One turn sends every row of this set to another row. A few are shown first. Where does it send the rows asked after them?
k523: 0.7; 22.4; 7.0; 21.8; 6.6; -5.9; 3.9; 3.3; -29.5; 19.0; 10.8; -5.4; -14.6; 4.9; 12.8; 1.3; -4.2; -11.1; -8.1; -12.1; -39.0; -23.3; 18.1; -23.1; 14.0; -6.0; 0.6; 23.0; -20.2; -2.8; -10.7; 21.3; 0.4; 16.6; -9.0; -4.5; 11.2; 8.3; -6.9; 4.5; -7.4; -10.3; 8.3; 19.3; 14.7; -5.9; 23.9; -17.5; -6.2; 6.8; 9.7; -13.3; -0.6; 9.7
k984: 2.9; 8.3; 16.2; -7.6; -5.2; 17.2; -4.4; -4.5; -2.7; 13.0; -4.6; 6.7; -20.7; -2.9; -1.5; -1.4; -27.4; -30.5; 15.3; -0.5; -22.9; -15.8; 8.9; -20.8; 10.1; -16.7; 14.2; -8.9; -21.1; 12.7; 12.2; 16.3; -14.5; -4.9; -21.6; 5.1; -17.1; 8.1; 9.6; -7.1; 1.2; -5.1; 4.1; 6.3; 5.0; 8.8; 7.7; 8.8; 2.4; -6.8; 18.8; -13.3; 5.8; 25.9
k290: 3.9; -4.6; 14.0; 0.3; 1.5; -4.3; 6.9; -13.9; -13.3; -17.5; -15.9; -18.6; 2.9; -24.5; 42.8; -2.7; -44.3; -9.4; 2.6; -8.5; -22.9; -2.5; 0.8; 14.6; -3.8; 12.2; 2.9; -0.4; -19.1; -1.7; 10.6; -0.4; -31.5; -12.8; -1.3; -6.0; 23.5; -5.0; 23.1; -5.2; 22.5; 0.0; -10.8; 23.1; 3.4; 12.8; -3.2; -9.9; -10.5; -4.0; -0.3; -6.0; -12.4; -11.1
k263: 27.0; 0.0; 1.1; 11.0; 5.1; 10.8; -10.4; -1.0; 11.7; 32.3; 13.3; -9.7; -4.1; -7.7; -6.2; -3.5; -18.9; -4.4; 23.7; 4.0; -27.2; -21.4; 5.3; -26.8; 12.0; 9.2; 15.5; 13.4; -12.6; -10.7; 6.5; 13.0; -0.8; -4.7; 1.0; -5.0; -12.2; -7.6; 6.4; -4.9; 5.7; -17.3; 14.3; 2.1; 4.1; 14.7; 2.1; -25.8; -10.4; -0.6; 9.4; 3.9; -9.4; 16.0
k367: 5.5; -4.2; 11.4; 6.4; -7.5; -7.9; 10.7; -11.1; -28.3; -19.3; -16.6; -20.5; 1.7; -23.1; 43.0; -8.9; -41.3; -5.3; -3.4; -6.6; -35.5; -2.0; 4.6; 15.4; -4.8; 15.3; 0.5; 3.0; -22.1; -4.1; 2.2; 10.7; -32.3; -6.1; -11.6; -11.8; 30.9; -9.8; 15.2; -13.5; 23.1; 5.9; -12.8; 20.9; 1.4; 8.0; 5.3; -9.4; -7.4; -5.6; 7.0; -3.7; -8.6; -15.5
k482: 26.8; 4.3; 14.9; 7.9; 12.8; 0.5; -14.9; -10.6; 16.0; 21.1; 5.1; -4.6; -8.1; 3.0; -12.3; -1.8; -9.0; 6.6; 22.6; 2.6; -24.5; -24.4; -2.5; -24.6; 17.5; 0.6; -3.3; 19.9; -13.0; -14.8; 7.0; 4.9; -0.4; 4.8; -6.0; 2.9; -12.1; -2.0; 0.2; -1.0; 5.7; -21.2; 6.7; 1.7; 4.5; -2.1; 0.3; -21.4; 5.5; 11.2; 3.0; -1.8; 1.0; 7.2
k844: 3.4; -5.3; 5.4; 14.8; -0.3; -13.4; 0.5; -3.4; -9.9; -18.2; -8.9; -22.7; 7.5; -22.8; 38.7; -16.8; -25.3; 10.4; 12.4; -0.1; -26.4; -11.1; 9.9; 9.5; -1.2; 11.1; -7.2; 8.3; -17.8; -18.8; 15.6; 11.8; -23.4; -9.6; -7.6; -19.3; 28.7; -16.3; 19.8; -13.5; 32.5; 3.8; -7.1; 28.5; 14.9; 8.4; -7.4; -16.1; -7.7; -6.4; 3.3; 13.2; 1.8; -14.8
k966: 3.1; -5.3; 12.7; -4.7; -4.3; -5.6; 11.5; -3.8; -28.2; -18.6; -12.0; -27.4; 6.4; -19.5; 41.1; -14.7; -29.7; -7.4; 1.2; 1.2; -33.6; -3.6; 10.4; 17.7; -11.8; 1.8; 0.1; 10.8; -23.8; -0.1; 6.4; 14.4; -38.7; -2.4; -14.1; -4.8; 29.7; -4.8; 16.1; -16.4; 28.7; 9.7; -13.0; 23.7; 12.4; 2.8; 1.7; -5.0; -8.3; -7.9; 8.4; 3.1; -8.0; -15.4
k674: 1.8; -5.3; 10.8; 3.5; 0.5; -7.7; -1.5; -9.3; -4.2; -19.5; -14.9; -17.5; 6.7; -18.8; 33.9; -19.6; -31.7; -1.4; 12.6; 8.5; -15.1; -6.7; 6.5; 15.2; -5.1; 8.2; -10.1; 1.6; -19.1; -6.4; 28.0; 11.2; -35.6; -11.7; -11.5; -14.1; 16.2; -15.7; 19.6; -17.9; 34.4; 6.3; -11.5; 27.5; 10.4; 8.3; -6.2; -2.9; -6.5; -8.5; 5.5; 8.5; 7.0; -5.4
k372: 10.4; 6.4; 5.7; 8.5; -1.8; -8.9; -2.2; -16.8; -7.1; -13.1; -9.7; -12.1; 5.3; -22.1; 37.9; -16.8; -33.1; 3.4; 3.9; 5.1; -26.1; -3.4; -0.5; 20.3; -4.6; 18.0; -4.0; 0.0; -21.0; -0.3; 22.9; 10.4; -37.8; -17.7; -10.6; -17.9; 16.0; -10.1; 16.1; -13.6; 34.5; 13.1; -13.5; 29.5; 3.1; 1.0; -3.7; -3.7; -5.4; -7.9; -0.5; 7.5; 3.6; -8.3
k510: 23.7; 6.8; 16.7; 0.7; -7.2; 10.5; -12.1; 12.5; -20.2; 26.2; -5.5; 3.3; -0.6; 0.3; 2.4; -24.4; -1.4; -17.8; 1.0; 18.8; -36.0; -15.0; 4.4; -13.2; -1.3; 7.4; 1.2; 12.1; -12.8; -3.3; 8.6; 34.1; -5.7; 0.9; -19.2; -29.5; -6.9; 7.9; -2.8; -7.9; 10.1; 20.6; -3.9; 1.6; 8.8; 11.7; 20.3; 1.5; -4.1; -3.7; 28.8; -7.1; 18.5; 19.9
k879: 25.3; 12.8; 25.8; 1.6; 1.0; 0.7; -14.5; 0.8; -13.6; 13.9; -7.5; 4.3; -5.0; 7.3; -7.6; -20.9; 5.6; -5.6; 3.4; 13.9; -34.3; -18.3; -2.4; -14.1; 5.8; 2.1; -16.0; 18.6; -13.0; -10.8; 5.2; 24.8; -5.6; 12.4; -26.2; -17.3; -6.8; 7.5; -11.4; -7.7; 8.8; 8.9; -7.5; 0.6; 8.6; -7.1; 17.4; 2.8; 12.3; 9.6; 23.3; -10.8; 24.8; 7.5
k681: -7.4; 22.3; 14.9; 2.1; 11.6; 14.9; -2.2; -14.5; -5.8; 15.3; 0.8; 4.6; -20.2; 3.3; -3.8; 2.5; -22.5; -31.8; 2.7; 1.0; -14.9; -18.6; 10.8; -11.4; 8.7; -7.7; 3.6; 7.0; -20.4; 17.5; 12.4; 13.3; -19.2; 9.2; -13.3; 8.1; -8.2; 8.8; -0.5; -2.5; -9.3; -14.4; 2.4; 17.9; 1.8; -4.0; 16.3; 6.4; -4.5; 4.8; 12.3; -14.7; 6.4; 24.4
k304: 4.7; 2.6; 28.6; -12.8; 4.3; 16.6; -5.3; -17.2; -7.7; 16.8; -7.5; 0.5; -8.6; 1.3; -11.4; 0.6; -20.0; -20.8; 11.0; 4.1; -21.6; -17.8; 2.1; -17.4; 10.8; -11.9; -8.6; 0.7; -20.1; 7.2; 9.7; 10.0; -18.8; 11.9; -18.4; 13.9; -17.6; 10.5; 1.3; -4.2; -8.6; -11.4; -4.5; 11.8; 3.0; -6.0; 13.0; 0.3; 5.2; 10.5; 19.1; -22.4; 11.3; 14.4
k300: 15.4; 15.8; 5.6; 15.6; -9.7; -5.0; 6.5; 9.9; -28.3; 21.3; 7.2; -7.5; -11.5; -2.7; 13.4; -3.1; -7.3; -5.7; 6.0; -18.5; -43.3; -20.2; 17.3; -35.6; 12.9; -9.4; 6.4; 11.4; -17.9; -0.1; -18.3; 23.4; 4.2; 1.3; -12.4; -14.2; 4.3; 9.8; -4.8; -1.5; 10.4; -3.4; 8.1; 9.0; 25.8; 7.0; 17.0; -22.8; -2.8; -7.5; 14.9; -14.4; -2.6; 5.8
k553: 12.4; 6.4; 19.0; 9.0; 0.5; -0.9; 0.3; -0.9; -29.4; 21.3; 5.7; -11.7; -1.6; 1.0; 2.5; 2.2; -3.4; 0.9; 4.1; -11.2; -42.7; -23.7; 9.1; -31.1; 13.1; -6.2; -11.1; 17.8; -20.7; -10.9; -19.3; 17.0; 1.3; 17.0; -11.0; -1.1; 2.7; 12.6; -7.2; 2.7; -3.9; -9.8; 1.4; 13.3; 17.9; -6.5; 18.8; -26.8; 0.6; 10.5; 16.1; -21.3; 2.8; -5.9
k962: 28.8; 5.6; 7.2; 18.3; 10.7; -1.3; -12.6; -7.3; 16.6; 23.4; 10.2; -1.4; -12.9; 8.0; -9.2; 3.4; -8.7; -6.3; 14.8; 7.6; -20.3; -25.0; 2.4; -6.8; 12.3; 8.1; 3.4; 21.1; -12.3; -6.4; 9.0; 6.3; 5.4; 6.8; 1.4; -1.4; 5.3; -2.7; -3.1; 3.8; 0.9; -17.4; 3.1; 4.7; 3.9; 17.6; 2.1; -26.8; -8.5; 10.7; 4.7; 4.0; -1.7; 22.2
k208: 3.3; -8.9; 11.6; -5.3; 5.7; -1.4; 8.1; -8.1; -11.9; -18.8; -6.3; -28.0; 5.0; -22.5; 38.9; -4.3; -38.2; -6.9; 10.7; -3.7; -25.4; -8.1; 7.6; 13.5; -9.4; -1.7; 3.5; 12.3; -26.4; -2.6; 9.5; 0.8; -36.9; -7.0; -0.2; 3.0; 23.3; -4.1; 24.4; -9.7; 25.8; -3.8; -7.0; 24.3; 11.3; 7.4; -7.1; -10.7; -12.6; -7.4; -3.2; 4.2; -16.2; -14.8
k326: 25.6; 12.2; 15.9; 15.3; -3.6; -0.3; -14.4; 0.6; -11.4; 14.8; -0.6; 10.1; -11.0; 13.8; -6.5; -15.7; -3.2; -16.2; -3.6; 20.2; -29.7; -19.2; 4.2; 3.9; -3.4; 8.1; -8.4; 21.2; -15.5; -0.9; 7.7; 27.2; -1.7; 13.1; -20.7; -18.9; 8.0; 2.3; -15.5; -5.1; 4.5; 12.4; -10.0; 3.8; 2.9; 11.8; 16.5; -1.6; -3.1; 8.5; 25.0; -4.0; 20.5; 24.0
k938: 8.5; 0.0; 2.8; 14.7; 0.2; -11.2; -2.0; -8.3; -7.2; -15.0; -4.7; -14.4; 3.9; -26.5; 44.8; -11.5; -28.7; 12.1; 6.1; 0.8; -31.6; -6.6; 0.2; 13.7; 0.9; 16.3; 3.0; 6.1; -22.4; -15.0; 15.0; 8.6; -24.8; -16.5; -4.7; -17.5; 24.6; -12.4; 22.2; -7.6; 29.0; 9.2; -7.3; 30.1; 1.9; 1.3; -6.5; -11.9; -5.9; -3.0; -3.6; 11.9; -3.2; -13.5

k938 goes to k290
k482 goes to k304
Now these:
k300 goes to k263
k962 goes to k681
k966 goes to k844

